128 stands for zero in the data rows.
Some points, one per row:
Array([164, 103, 157, 152, 150, 149, 102, 109, 153, 145, 155, 102,  76, 134, 109,  66, 116])
Array([126,  98, 146, 168, 127, 176, 145, 104, 142, 115, 139, 114,  99,  97, 103,  83, 104])
Array([129, 114, 134,  54,  61, 137, 180, 113, 190, 116, 185, 182, 157, 165, 190, 203, 198])
Array([ 60, 147,  82, 121, 137, 117, 169, 139,  90, 134, 121, 133, 145,  59, 131, 165, 111])
Array([134, 103, 128, 155, 167, 135,  93, 204, 178, 108,  96,  90,  75, 164,  65, 136, 159])
Array([147, 132, 137, 139, 155, 135,  86, 153, 128, 118,  87,  76, 138, 163, 101, 136, 161])
Array([138, 127, 132, 148, 158, 137,  90, 154, 110, 114,  82,  52, 130, 159,  93, 139, 161])
Array([154,  93, 137, 171, 158, 152,  92, 209, 193, 118,  97,  82,  72, 167,  72, 136, 148])
Array([154, 147, 109, 100, 119, 137,  74,  99, 140, 137, 190, 168, 143, 139, 180, 122, 154])
Array([ 86, 167,  57, 115, 104, 122, 167, 128,  78, 136, 132, 167, 180,  78, 173, 166, 115])
Array([141, 137, 154, 149, 179, 124,  68, 151, 100, 129,  65,  37, 147, 176,  79, 129, 149])
Array([125, 103, 183, 161, 150, 125, 128, 111, 110, 128,  85,  27, 131, 171,  66, 158, 151])
Array([140, 118, 109, 103, 104, 157, 155, 159, 179, 107, 139, 170, 111, 126, 143, 168, 165])
Array([122, 106, 182, 164, 161, 120, 106, 122, 122, 131,  86,  23, 144, 176,  77, 153, 139])
Array([145, 118, 151, 163, 141, 107, 120, 132,  91, 121,  77,  58, 136, 172,  73, 128, 144])
Array([156, 113, 171, 173, 151, 143,  89, 138, 148, 140,  91,  63, 118, 156,  85,  84, 106])
Array([121, 155,  97,  84,  50, 140, 176,  97, 111, 118, 158, 188, 192, 113, 198, 192, 157])
Array([124, 136, 134,  52,  74, 124, 166, 100, 153, 129, 163, 168, 189, 165, 201, 217, 181])
Array([140, 154,  77, 133, 159, 147,  67, 108, 123, 140, 197, 132, 105, 122, 170, 113, 151])
Array([131, 111, 126, 129,  87, 158, 178, 121, 145, 110, 141, 151, 139, 113, 135, 157, 145])
Array([128,  89, 124, 143, 129, 168, 138, 147, 162,  87, 122, 141,  65, 103, 128, 109, 130])
Array([143, 110, 154, 161, 160, 162,  98, 121, 156, 135, 140, 104,  79, 133, 112,  65, 105])
Array([166,  99, 192, 187, 128, 152, 117, 124, 140, 135,  88,  48, 136, 156,  65, 108, 114])
Array([104, 120, 137, 152, 148, 104, 138, 129, 100, 129,  88,  61, 131, 140,  80, 149, 138])
Array([149, 146,  99, 114, 116, 138,  80,  98, 128, 123, 193, 171, 134, 136, 173, 124, 149])
Array([160, 111, 155, 153, 156, 157,  93, 108, 153, 148, 164,  99,  86, 136, 119,  81, 121])
Array([146, 142, 158, 129, 166, 128,  83,  75, 116, 169, 183, 110, 147, 150, 158, 122, 140])
Array([117, 135, 126,  55,  68, 128, 167,  97, 160, 124, 175, 179, 180, 159, 196, 203, 186])
Array([163, 141, 114, 119, 147, 133,  70,  94, 133, 156, 190, 143, 121, 145, 168, 115, 148])
Array([ 70, 158,  93, 118, 159,  93, 127, 180, 130, 163,  73, 134, 119,  99,  97, 126,  68])
Array([142, 119, 123,  85,  61, 157, 184, 132, 190,  97, 150, 192, 145, 132, 160, 184, 170])
Array([ 73, 155,  77, 132, 132, 129, 165, 142,  91, 125, 115, 139, 149,  67, 128, 151, 103])
Array([121, 118, 160, 116, 121, 123, 133, 103, 131, 150, 135,  89, 176, 171, 158, 179, 164])
Array([ 86, 147, 102, 127, 159, 103, 135, 178, 141, 154,  80, 142,  96, 101,  96, 118,  68])
40 more points follow, each with its number after it:
Array([132, 125, 120, 150, 117, 163, 168, 136, 134, 129, 134, 140, 145, 104, 117, 145, 130]) 0
Array([ 84, 166, 104,  98, 137,  54, 150, 164,  85, 165,  80, 140, 143, 107,  87,  97,  75]) 1
Array([178, 141, 110, 132, 162, 129,  52,  92, 133, 168, 197, 132, 109, 151, 168,  96, 140]) 2
Array([ 74, 121,  85, 113, 167, 110, 138, 211, 189, 145, 120, 149,  72, 100,  89, 134, 110]) 3
Array([127, 111, 120, 110,  66, 163, 179, 114, 147,  93, 152, 179, 153, 101, 160, 163, 151]) 4
Array([141,  98, 164, 167, 153, 155, 106, 113, 148, 119, 128, 104,  79, 118, 111,  54,  93]) 5
Array([ 59, 163, 100, 127, 155,  79, 127, 159, 123, 169,  80, 128, 134,  97, 104, 127,  61]) 6
Array([178, 107, 163, 161, 113,  97, 126, 145, 104, 118,  66,  92, 101, 152,  72,  65,  95]) 7
Array([143, 117, 106,  79,  73, 150, 172, 156, 213, 102, 145, 202, 128, 134, 163, 184, 172]) 8
Array([120, 148,  84, 134, 153, 129,  90, 117, 114, 140, 166, 142, 121, 104, 158, 122, 124]) 9
Array([149, 107, 124, 127, 103, 155, 165, 143, 171, 115, 134, 140, 128, 128, 129, 165, 159]) 10
Array([ 89, 118,  89, 134, 177, 128, 120, 221, 196, 133, 102, 137,  61, 118,  73, 130, 119]) 11
Array([104, 122, 131, 101, 109, 129, 159, 118, 145, 143, 144, 119, 150, 142, 152, 182, 158]) 12
Array([178, 127, 151, 109,  86, 110, 140, 139, 103, 105, 105, 138, 147, 156, 116, 111, 138]) 13
Array([123,  73, 147, 161, 130, 143, 141, 140, 103,  65, 107, 137,  34, 100,  95,  18,  89]) 14
Array([153, 136, 146, 120, 188, 116,  43,  76, 143, 188, 198,  99, 115, 166, 165, 114, 149]) 15
Array([144, 145,  96,  95,  87, 139, 109,  97, 135, 121, 186, 184, 154, 124, 197, 153, 153]) 16
Array([140, 107, 140, 157, 160, 153,  99, 146, 173, 134, 131, 114,  50, 121, 102,  63, 102]) 17
Array([130,  87, 166, 178, 137, 158, 136, 118, 125,  87, 102, 111,  76, 102,  89,  46,  85]) 18
Array([153, 133, 153, 150, 165, 111,  78, 144, 100, 126,  66,  58, 145, 163,  83, 113, 140]) 19
Array([109, 139, 113, 142, 105, 165, 184, 111,  86, 131, 148, 134, 186,  79, 134, 156, 126]) 20
Array([146,  81, 166, 164, 126, 106, 143, 121,  91,  91,  92, 142,  45, 103,  93,   4,  59]) 21
Array([143, 121, 123,  81,  40, 159, 187, 114, 171, 102, 161, 201, 174, 124, 169, 185, 171]) 22
Array([107, 139, 139, 118, 161, 106, 116,  92, 116, 173, 158, 118, 152, 119, 136, 147, 126]) 23
Array([ 71, 145,  65, 127, 106, 127, 191, 143,  84, 109, 116, 159, 139,  58, 136, 163, 102]) 24
Array([ 63, 174,  66, 122, 140, 122, 165, 152,  77, 135, 114, 141, 156,  60, 130, 163,  99]) 25
Array([141, 134, 148, 152, 173, 133,  78, 153, 105, 121,  79,  45, 150, 162,  85, 126, 150]) 26
Array([137, 149, 108,  86,  66, 127, 153,  88, 118, 126, 169, 188, 189, 133, 199, 187, 148]) 27
Array([ 89, 150, 114, 132, 170, 107, 105, 157, 137, 139,  96, 126, 107, 106, 104,  94,  78]) 28
Array([147,  82, 164, 161, 117, 100, 144, 124,  90,  92,  86, 136,  61, 107,  92,   7,  63]) 29
Array([148, 144,  97, 107,  94, 138, 103, 102, 138, 121, 185, 185, 147, 131, 176, 131, 139]) 30
Array([133,  84, 166, 178, 136, 153, 128, 119, 134,  98, 104, 102,  62, 105,  94,  40,  86]) 31
Array([115, 127, 133,  83,  98, 126, 156, 118, 156, 140, 152, 143, 161, 154, 169, 191, 175]) 32
Array([169, 101, 145, 174, 161, 140,  85, 202, 190, 113,  94,  73,  81, 181,  69, 136, 153]) 33
Array([122, 161, 117,  78,  66, 122, 142,  86, 125, 135, 159, 188, 196, 134, 197, 178, 148]) 34
Array([158,  87, 166, 162, 120, 103, 144, 139, 106, 106,  86, 112,  71, 130,  82,  63,  93]) 35
Array([124, 171, 104,  98,  84, 112, 152,  88, 102, 138, 143, 182, 195, 119, 186, 186, 127]) 36
Array([146,  79, 162, 161, 114,  94, 146, 115,  79,  91,  88, 142,  53, 105,  98,   0,  59]) 37
Array([108, 151, 136, 119, 186, 106,  70,  93, 126, 191, 161,  99, 138, 141, 155, 130, 125]) 38
Array([108, 140, 110, 139, 116, 143, 167, 115,  90, 127, 141, 130, 172,  90, 135, 158, 122]) 39
Which two of these numbered points are nearest to each point below, looking only along the 7 directions in which the first points spread most? Their numbers follow each, nearest first.
Array([139, 128, 107,  82,  36, 159, 182, 125, 174,  99, 159, 209, 166, 124, 180, 184, 170]) > 22 4
Array([117, 142, 145, 126, 154, 113, 126,  86, 123, 171, 165, 115, 151, 122, 135, 148, 122]) > 23 38
Array([ 56, 126,  76, 118, 178, 111, 141, 217, 190, 140, 111, 151,  64,  94,  92, 141, 117]) > 3 11
Array([145, 136, 150, 146, 169, 111,  75, 149,  95, 132,  69,  51, 149, 165,  88, 117, 144]) > 19 26
Array([164, 139, 157, 112, 197, 125,  38,  74, 136, 191, 204,  91, 115, 174, 175, 115, 159]) > 15 2
Array([108, 136, 116, 145, 125, 141, 174, 119,  85, 118, 127, 111, 166, 101, 118, 163, 132]) > 39 20
Array([146,  90, 159, 160, 117, 104, 135, 128,  82,  84,  96, 142,  77, 116,  88,  19,  85]) > 29 37
Array([117, 118, 129, 140, 115, 155, 151, 126, 128, 115, 133, 122, 134, 104, 119, 140, 136]) > 0 39
Array([170,  98, 154, 173, 151, 144,  91, 202, 184, 119,  91,  61,  71, 187,  66, 134, 151]) > 33 26
Array([143,  84, 157, 160, 125, 103, 145, 126,  93,  96,  95, 139,  48, 108, 103,   5,  64]) > 21 29
Array([125,  94, 135, 142, 103, 171, 171, 125, 149,  98, 133, 152, 105,  97, 136, 127, 128]) > 0 10
Array([116, 121, 140, 102, 130, 127, 123, 107, 153, 149, 147, 105, 157, 168, 161, 178, 168]) > 12 32
Array([ 82, 162,  52, 127, 140, 127, 129, 146,  88, 122, 142, 146, 127,  70, 146, 138, 105]) > 25 24
Array([122, 152,  94,  81,  64, 131, 161,  91, 113, 112, 171, 195, 182, 130, 208, 197, 156]) > 27 34
Array([149, 120, 174, 183, 154, 153,  91, 137, 140, 132,  81,  60, 131, 144,  84,  80,  94]) > 7 35
Array([ 85, 163,  67, 131, 136, 139, 163, 137,  79, 111, 135, 145, 171,  67, 142, 159, 117]) > 25 24
Array([ 63, 138,  85, 111, 111, 115, 193, 132,  98, 124, 121, 136, 146,  63, 127, 186, 122]) > 24 25
Array([154, 131, 151, 146, 157, 108,  79, 148,  94, 126,  78,  72, 146, 171,  78, 109, 143]) > 19 26
Array([ 82, 128, 106, 111, 167, 108, 139, 198, 159, 137, 108, 134,  87, 109,  89, 137, 116]) > 3 11
Array([115, 154,  86, 129, 147, 126,  93, 125, 121, 154, 156, 145, 120, 101, 148, 117, 113]) > 9 23
Array([141, 115, 149, 158, 153, 117, 106, 134,  79, 102,  71,  96, 108, 133,  84,  70, 116]) > 7 35
Array([163, 105, 159, 128,  84, 115, 154, 126, 105, 106, 104, 122, 129, 148, 109, 119, 138]) > 13 0
Array([ 54, 151,  65, 121, 120, 117, 203, 147,  76, 114, 115, 140, 148,  58, 123, 186, 107]) > 24 25
Array([135, 122, 130,  57,  35, 148, 205,  90, 155, 100, 175, 175, 175, 146, 183, 217, 194]) > 22 27
Array([150, 108, 158, 161, 149, 166, 113, 103, 143, 143, 151,  92,  92, 132, 110,  89, 116]) > 5 17
Array([122, 120, 127,  74,  87, 132, 158, 125, 173, 128, 162, 163, 155, 167, 177, 203, 186]) > 32 12
Array([166,  88, 138, 169, 160, 151,  87, 212, 203, 108, 100,  79,  62, 182,  64, 139, 156]) > 33 11
Array([100, 164, 135, 126, 156,  96, 114,  95, 111, 175, 137, 120, 180, 113, 144, 148, 112]) > 23 38
Array([175, 163, 138,  52,  37,  97, 165, 105, 102, 114, 132, 211, 205, 154, 178, 148, 146]) > 34 27
Array([128, 153, 109,  84,  57, 136, 178,  88, 102, 122, 156, 185, 207, 124, 198, 194, 151]) > 27 34
Array([146, 145,  74, 138, 144, 151,  77, 106, 120, 133, 203, 148, 102, 122, 179, 125, 140]) > 9 2
Array([ 66, 141,  96, 129, 119, 127, 196, 128,  80, 127, 128, 130, 157,  67, 118, 174, 110]) > 24 25
Array([ 65, 154,  99, 122, 169, 101, 125, 167, 134, 158,  78, 135, 129, 103,  99, 127,  70]) > 6 1
Array([134, 120, 128, 113,  71, 161, 179, 115, 152, 103, 146, 169, 152, 116, 154, 163, 155]) > 4 10
Array([ 95, 103, 152, 143, 142, 118, 164, 120, 105, 126,  95,  46, 127, 139,  71, 168, 148]) > 26 19
Array([128,  77, 131, 166, 150, 155, 122, 162, 166,  96, 115, 122,  52, 119, 101, 105, 129]) > 17 14
Array([152, 123, 110, 132, 108, 130, 102,  98, 127, 120, 179, 173, 114, 122, 163, 102, 129]) > 30 9
Array([141,  87, 170, 158, 123, 117, 141, 121, 109, 103,  96, 114,  63, 119,  99,  31,  76]) > 18 31
Array([145, 151,  91,  89,  84, 137, 114, 101, 136, 113, 186, 192, 169, 124, 196, 155, 157]) > 16 30
Array([163,  99, 154, 144,  97, 103, 141, 138,  99, 115,  90, 110, 124, 154,  95,  95, 127]) > 13 7
Array([112, 121, 107, 128, 170, 111, 112, 203, 175, 130, 101, 116,  77, 138,  83, 138, 135]) > 11 3
Array([ 50, 148,  63, 124, 117, 111, 201, 148,  91, 130, 110, 135, 140,  50, 126, 174,  99]) > 24 25
Array([119, 170,  93, 123,  95, 128, 156,  95,  87, 146, 150, 173, 202, 105, 179, 170, 119]) > 36 34
Array([ 83, 132, 118, 138, 160, 115, 114, 150, 124, 130,  90, 132,  98, 104, 104,  88,  65]) > 28 6
Array([ 95, 173, 103,  95, 142,  59, 141, 169,  80, 165,  70, 131, 133, 107,  92,  98,  71]) > 1 6
Array([141, 115, 116, 104,  81, 162, 180, 132, 158, 107, 146, 176, 144, 120, 156, 170, 155]) > 4 10
Array([141,  89, 130, 172, 147, 155, 120, 167, 164, 107,  99, 107,  69, 130,  98, 121, 132]) > 17 35
